Where one turn sends some rows of the set: a few examples, then the rows asked:
mus: [ -8   0  10   4   1  13  12 -12   8 -13   4  12  13  16  12 -12 -19 -10
  -2 -16  -1   3   7 -16   1   5 -25   1  -2  -2   7  -6 -28  -5 -13]
tol: [ 10   4 -10 -18 -30   1  23 -10   4 -13  11   9   9   9  -1 -27 -18   6
   3 -27  19  25   1   2  -7   3  -9  -3  -2  -2  17   9   4  11  14]
tudeg: [-12   5  -3  -7 -41  12  15 -27  30 -22  -1  -2   2  13  12 -18  -6  -2
  16 -34   9  21  10  -6   1   7 -24   0  -9   0  10   2 -12  -5   4]
Nogad: [-20   1  -3 -17 -40  16  22 -11  17 -15  -4   4  -7  15  12 -12  -2  -7
  13 -26   5  24  15  -8  -7   3 -23 -12 -14   1  20  15 -16 -20  -4]
vizok: [  9   5  -8 -14 -25   7  10 -10  11  11  21  11  -6  16   4 -11   2 -17
   9 -21   5  20  -6  -4  -6 -12 -32 -19  -7   2  13   2  -5 -18 -11]
Piv: [  3 -16   0 -13  -6  10   4 -12  11   8  17  14  -8  22  11  -8  -6  -6
   5 -13  -2  21  10  -3  -7  -2   1  16  -6 -11  25   1 -25   9  -7]
difa: [-15   0   8   3 -33  11  20 -22  27 -11  -7   6   6  14   9 -17  -6  -1
  12 -39   7  21  -2  -7  -3   3 -27   3  -6   3   2  -5 -19  13  16]
zufu: [-10  -8  -1 -11  -6  27  -3   9   8 -13   9  33  -9  11   9  -5   0  10
   4 -13   9  22  10   7  -1  12 -18   1 -15  -3   7  10 -17  11   4]
nidab: [-11  -2  10  -3   1  12   8 -11  -2 -11  11  10  14   5  14  -6 -20  -3
   0 -15 -11  13   5  -7   7   7 -22   9  -8  -2  16  -4 -23   1 -15]
Lur: [-14  -8  -3  -4 -24  21  -6   6  13   5  -1   7   4  12   0  -8 -23   3
 -10 -18   4  19 -13  -1  -6  -6  -6   2  -6 -19   7 -10 -29 -13   9]
pupu: [-15  -2   0 -19 -42  14  27  -7  11  -9   0  -1   3  18  13  -3  -5   0
   4 -31   5  16  17 -11 -12  -5 -18  -9  -6   2   8   4 -18 -22  -2]
sipef: [  2   0 -14 -13 -28   7  13  -4   3  10  12  12 -14  21  11 -19   8 -16
   3 -12   6  32   2  -3   0 -11 -26 -14  -4   0   8   9  -4 -14 -13]
daz: [-16   5   6   2  -7   3  -1 -14   4 -13   3  22   3  -5  14 -17  -6  -6
  10 -17   1  20   9   1  15 -13 -19 -10 -14  -5  30 -17 -21   2  -3]
gefo: [ -6  -2   8   2   2   4   3 -22   2   0   9  11  15   7   9 -11 -23  -5
   1 -22  -5   9   9 -10   1   4 -23  -2   0  -7  11  -7 -25  -1 -12]
mufo: [ -6  -3  -6  -5 -17  12   0  -2   2  -2   1  17  -3   9  11 -26  -7  -6
   7 -12  -4  25   3   0   9 -17   1  12 -12  -9  33 -20 -19  10   8]
pekip: [  3 -11  -1 -14   1  15   6   0   5  -1  15  14  -3  15  20  -9 -10   2
   3  -9  -5  23   8  -6  -1   5  -5  18 -11  -4  26   2 -21  13  -6]
beko: [-16  10   7   3  -4   3   7 -12  11 -18  -3  21   1  12  13 -20  -7  -6
  10 -17   6  10  21   4  11 -14 -25 -15  -8  -5  24 -14 -21   1  -5]
baran: [-15  14  11  -3 -20  12  26 -11   1 -10  15  -2  -7  12  10 -12   6  -2
  13 -23   6  26   8   8 -15 -11 -22  -7  -8   0  19  17 -23 -10   3]
gad: [  5   1  -8   3 -24   8   5   4  19  14  10  11  -8  21  18  -8   2   0
   4 -20   6  30  -3  14   1 -23 -23 -10  -2   8  -2   8  -9   8  -1]
ral: [ -4  11   0 -13 -31   9  15  -8   6 -11  11  -5 -13  16   7 -16   9  -8
   8 -12  10  33   7  -1  -7  -6 -22  -8  -9   4  14  22 -16 -17  -8]
Lelo: [-12  -4   1 -10  -6  22   4   5   9 -12  10  32  -5  10   1  -5   5  -4
   9 -13  17  22  16   6  -5   4  -9   6 -15   2  14  17 -15  15   8]
rupug: [  5  -8 -16 -13 -32  -2  19  10  11   7   3  19   9  13  13 -22 -22   7
  -3 -24  13  23  -1  -1   2  -3 -16  -5  -5  -7   4   2  12  -9   2]
keduf: [ -4  -6  -2  -8  -3  25   4  12  18 -16  12  30 -10  18   3  -9   2  -5
   3  -8  20  19   6  13   0   5 -17  -5 -16  -2  14  15 -15   8   7]
tevu: [ -1  -9   1   0 -27  12  20 -19  13   3   7  21  10  11   4 -26 -21 -11
  13 -39  10  23 -15 -12  -7   6 -21   0  -4  -7  15  -6  -6   7  16]
mesig: [ -2  -3  -6  -6 -21  11   9  -4  10  -7  -4  20  -6  25   9 -26 -15  -6
   1  -8   3  19   6   7  10 -20   4  10  -4 -12  26 -15 -15  16   3]
begul: [  3 -12 -14 -23 -27  -3  17   6  19   4   4  14   2  11  12 -13 -21  10
  -7 -32  15  21   3  -3  -8  -2 -11 -16   2   4  10   6   2  -1  -2]
kol: [  8 -18  -4 -10  -2  15   9   0  19  -2  15  19  -6  27  16 -11  -8  -8
  -3  -7   6  18   5  -3   0   1   0  12  -4  -3  21   4 -21  11  -9]
dubib: [-11   3  -8  -8 -25  16   2  -4   7   5  -4  17 -10  15   3 -17 -10  -8
   6  -9  -1  22   4   9  10 -23  -4  11 -11 -14  24 -15 -16  13  12]
ses: [-13 -13   5  -7  -6  11  -9   1  27  -7  10  17  -1   5   9  -1  -5   5
   5 -26  20  23   9   1  -6   3 -17 -18 -17 -14  18   1 -32  -9  10]
Dig: [ -3   0  -5  -1 -18  19  17  -8   6  14  20  15 -10  17  13 -11  11 -18
  11 -21   2  27  -3   5  -9 -16 -27 -18  -8  -1  16  11 -16 -12  -3]
lif: [-13  -9   4  -3 -11  13 -17  -3  19 -11   8  25  -7   1  10 -11   2   9
   4 -22  12  25   1   7   0  -1 -17 -20 -15 -14  16 -10 -29  -9   4]
vid: [-29  -5   9  -9 -30  14  32 -12  14  -8  -7   7  -1  14  16  -9  -6   1
  10 -38   2  18  13  -6 -14   0 -22  -8  -8   1  14   6 -24  -9   4]
Nuvof: [  6   0   3  -2 -24   2  17   1   3  -2  15  11   9   9   5 -25 -31   7
   6 -31  16  28  -9   5  -7  -6 -10   4   3  -4  13   5   2  12  13]
tik: [ 10   3 -17  -9 -30  -4   7   4  15   9   8   6  -5  21  14 -19  -3   4
  -4 -15  12  33   0   6   6 -14 -23  -5  -2  -3  -4   3   2  -3  -6]
tobud: [ -4  22   3 -14 -31  10  22  -7  -4 -12  17   1  -2  14   0 -11   1  -5
  11 -19   9  20  11   4 -11 -14 -24  -8  -7   4  13  12  -7 -16  -4]
favo: [ -6  -8   0  -2 -28  21   0   0  12  -7  -3  13   1  23   1 -21 -26   3
  -6 -16   7  15 -11   3  -1  -7  -5  -1  -4 -26  15 -16 -28 -11  10]
vub: [-15   6   4   4 -18  32  10   2   1 -19  -4  21   9  16  -5 -15 -22  -5
  -4 -10   8   7  -5  -2   3   6 -24   5  -7  -7  -2  -2 -19  -1   8]
Dem: [-21  -2   1  -3 -17  32   0   5  -4 -15   0  21   9  10  -3  -8 -16   4
  -3 -17  -4  14   0   6   3  11 -23  11  -8  -4  -4  -3 -17   1   3]
Fesod: [  1 -14  -8  -7 -25   4  16  15  10  16   6  22   0  16  18 -12 -25   8
  -1 -29   8  26   0   6  -5 -15 -11 -10   3   3   7   8   0   3   0]
rur: [-14 -13  -3  -1 -25  22 -15   3   9  -5  -1  14   1  12   0 -18  -9   4
  -2 -22   0  21 -10   4   0  -5  -6   2  -7 -18   9 -21 -27 -10  12]
busof: [ -5   2  -5  -8 -47  15  21 -21  23 -13  -6   1   6  18   7 -12   2  -5
   9 -28  10  19   9  -8   3  -4 -24   0 -10   6   1  -4 -15   4  16]
fari: [-18   8   3   1  -8   3   0 -14  11  -9  -2  23   4  -1   8 -15 -10  -4
  14 -21   8  17  18   6  15 -12 -29 -16 -15  -8  22 -12 -18  10   9]
gini: [  9   0  -6  -4 -30  -2  17  -8  14 -10  11   7  15   5   5 -29 -21   6
   4 -27  18  19  -4  -3  -1   8 -13   7  -3  -3   6   4   9  -4  11]
tabul: [  7   6 -14 -13 -29  -1   5   0  25   5   5  10  -6  13   8 -11  -1  -2
   0 -21  12  23  -2   6   6 -16 -28 -16  -5  12  -1   2   3   8  -1]
lub: [-19   9   0   2 -13  25   6   1  -8  -9  -3  23  14   5  -7 -12 -20  -4
  -5 -12   3  11   1   1   0   1 -17   8  -4   0  -4   4 -13   5   3]
fina: [ -3  -7  -8  -5 -34  10  20 -26  20 -11   4  16  10   8   8 -28 -14 -10
  14 -36   9  14   2 -13  -1  14 -19   1  -5  -3  12  -4   5  -7   9]
giv: [ 10 -11 -10 -14 -36  11  22 -27  14  -2   9  10  11  14   3 -23  -9 -11
   9 -32   9  20  -7 -15  -5   9 -19  -5  -8  -8  17  -4 -10  -1  15]
vuf: [ -9  -7   6  -5  -4   8  -6   2  24 -13   9  19  -8  15   9 -12  -5   3
   5 -21  17  17   9  11  -1  -4 -22 -25 -13 -17  24  -4 -29 -15   3]

begul turns into tabul
ses turns into fari
Dem turns into rur
Where do these go?
vub turns into favo
ral turns into Nogad
Dig turns into baran

Where one turn sends some rows of the set: a few examples, then the rows asked:
tuv: [-16  -7   9  -7   1 -29   4   1  -9  17   8   3  18  -6 -10  -4  -6  -3
   2  -9  15   6   9  -3  -1 -10  12  -6   9 -12  -3   6 -15   8]
numan: [-11  13   3  -3 -18 -19   3  -1 -20  -1  10   0  11  -3  13 -19  13   1
   9   0   0   5  11  -7   0 -12  -8 -12 -10   7 -11   7  -6   0]
tobug: [ -3   2   1  -6   0   5   0  -2 -16   6 -11 -17 -10   1   2 -15   5  13
  -4  -8  15  -1  -2   5 -16  17 -13  -2 -16 -11  -1  14 -14   2]
teka: [ -7   5  -1 -16 -17   0   2   0   1  -9   6  -4   9 -15  10   3  17   4
  21   1   3 -11   9  -4  13   0   6  15   3   6  -4  16   1   0]
Nus: [ -7 -10  -8  -7  15  -2 -11   6   3   4 -17  -9   5  -8   9 -18   0   3
   8  -8  16   5  -2  -7   5   0   8   9 -10  -7  13  10  -3 -23]
dav: [  7   6  19 -11   7 -19  -4  22   5  12   4   9   1  10   7 -17   4  11
   0   2  10  -3 -16 -10   0   2   0   0  -2   3 -12  11  -3   2]
Didob: [  8 -10  10  -6  -7 -10  -1  -8 -17  -3  -8 -16   4  -2  17 -19   6 -10
   7   4   0  -3   9   2  -9  -1 -18 -12  -7   9  -3  22 -12   1]
namib: [ -2   7   2   9  -1   8   2  18  -6  -2 -11 -10 -10   4   9   7  11  -3
  -2 -13   2 -11  17  -8  -4   1  -3 -18   8   6   7  -2  -5  -2]
Nivom: [-11 -12   4 -16   2 -14 -14 -12  -5  -5 -10  15   8 -12  -6  -5   0   2
  -6 -20   8   0  -5  -8  -4   1   3   9  -3  -3  16  -1  -3   4]
botuv: [-13  -3  10 -11   5 -26  -2   5  -9  16   8   0  24   0  -6  -6  -3  -2
   5  -4  17   6  -1  -2   0 -10  11  -2   4 -19  -4  15 -17   7]
Geguv: [ 12   0  10  12  -3  -4   1  10  -3  -7  -4 -10  15   4  12   8   8   8
  -4  -7   1   1  27   4  -4 -11  20 -12  14  -3   1   8   3   2]
zodi: [ 10  -3   0 -10 -15  -1   0  26   1   9 -13  -4  -1  10  -7 -11   3  18
  -6  13   5  -1  -8 -13   2  12   5  -4  -4   0   1  16 -14   9]
Deve: [ -2   6   2  -2   2   2   8  -6 -21   3 -13 -14 -12   0   6 -14   6   9
  -3 -10  19  -4   2   1 -14  12 -12   6 -15 -16  -3  11  -7  -2]
Biz: [ -8 -30  -9 -12  -3   1  -7   4   1 -11  -7   6  10 -11   1 -21  15  -1
  -8  -7  19  16  -3   5  -4   1  10   1   1   2   5  13  -7   2]
tedab: [ -4  11   0  -7 -18   8  -7  -9 -12  12   8 -10   2 -13  18  -2  22  21
   8  -4   4   1   9  -7   3   3   2   9  -4   9   4  13   3  -2]
gek: [ 21   1   9  -8  -3  -3   1  11   0  11   5   5  -6   6   3  -4  -7  12
 -17   9  10   7   2   1   1  11  10 -10 -11  -1  -6  23  -8   7]
kadag: [ 13   3   2   0   2 -14  -3  17   0   9   4  10   8  -2  -5   4   2   8
   1  13   1  -3 -13 -23   1   9   5  -2 -12 -12  -9   8  -6   9]
Zanon: [-10   0  12  -9 -12  -8  13   7  -6 -11   4   0  17   6   8 -13  12   6
  -4   5  -5   6  28  -6   8 -15   8  -1   8  -2 -12   7   6  -3]
Fovu: [ 12 -16  -3   6  13  -2 -12  -8   9  -5   3 -14  -4   2   7  -4  11   6
 -22  -5  14  -1   5   0  -8  13  -1  -5   9 -17 -10   8 -16   0]
tup: [  2  -2  -9   0   1   7   2 -17  -9   2 -14   3  10  -3  -6  -3   5   5
 -15 -14  13  11 -13  -1   7  -3   7   5  -5 -15   2   7   6  -2]
nem: [ -8   0  -9 -15  -3 -20   0   4  -8   1 -11  -8   8  -1 -15 -16  -2  -3
  11   5  12  -9  20   1   2   1  -5  18 -13 -12  -1  10 -12   0]
saru: [ 18  -4  16 -14 -10 -12  -9  18  12  -3   7   6  -6  -2  -5 -18  -2  10
 -12   7  -3  -1  -2  -1   0   2   4   1   2  -9 -12   0  -4  10]
dep: [  2   7  -9  10  -3 -12  -8   1 -16   0   7  -5  -6   3   5  -6  22 -11
   2   5  -4  -9  18 -15  -2   0  -7  -1 -11  10   3  -7 -13   0]
falet: [ -3  -6   0  -5 -15   8 -16  -8   0   7   8 -14  -9 -12  17  10  15  -4
  -6   0   3   4   8 -10  10   1   7   4   5  10  -3   3  -4   0]
zim: [  5 -16  -4   7   8  -2  -9 -11  10  -9  -4 -14   0  -4   9  -5  18   4
 -16  -5  15   2   6   0 -14  15   4  -8   6 -13 -15   3 -11   2]
nopas: [-10  -7  24   1   3  -2  -3   1   0   2 -10  -8   4   2  -1  -3  19  -6
  -2  -6   0  -5   2 -12 -12  -5  -2 -26  19   0   3   7   5  10]
Pasen: [ -3  -4  12  -9  -9  -7  19  -6 -22   5  -5  -7  10  -2 -16 -10   5   5
   1  10 -12   0  16  -4   6 -11 -13  -3   5  -5   1  10   1   0]
Bal: [ -2   2  -4  -9  10   2   6 -10   5   9  10  11   8 -10  -2 -28   5   3
  -5 -15  14   3  -2   5  14  -2  12  -1  -1  -7  12   5 -12 -13]
dizat: [  0   1  12  -7  -7  -1   0   7 -11   9  14  -2   8 -13  10   8  18  -5
  11  -8   7  -2   6   6   6 -12  17  17  11   3   2  10   6   8]
bepid: [-12 -11   8 -12   8  -2  -3  17  16  11   1   0  13   1  -7 -16  10  10
 -11 -15  13   7   8  -5   2  -1  -5 -11  25 -16 -10   3  -1   1]
gima: [-10  -3 -11 -13  -5 -20   2   2  -9  -1  -3  -6   5   3 -22 -13   1   0
   9   9   8  -6  12  -6   4   8  -7  13 -12 -16  -1  16 -11   3]
bor: [-13  -7   3  -7   8   2  -1  13  12  13   3   0  14  -1  -2 -17  17  11
 -18 -11  19   3  15  -8   2  -6   1 -13  23 -12  -6   3  -8  -2]
dez: [  1  -8  11   2  14 -13  -1   6  -2   6   3 -11  22  -2  -7  -2   9   0
   9  16   4  -4  18  -4   4 -19   7 -17   8  -1   4  24  -5  -8]
kimid: [ 15   2   6  10  11   3  -1 -11  -1   3   5  -9  -3   2   6 -21  23 -11
  -5   1  -2 -11  17 -13   1   1 -13 -12   4 -13   2   9   2  -4]
sazo: [ -1   2  -1  -4 -14   9 -13  13   6  11   6  -9  -2 -14   7  -1  15  -1
   3 -15  12  -2  12   5  16 -14   2   1  16   9  -3   9  11  -2]

teka turns into tedab
kadag turns into zodi
Bal turns into Nivom
Where do these go?
bor turns into tuv
kimid turns into nopas
numan turns into dep
botuv turns into gima

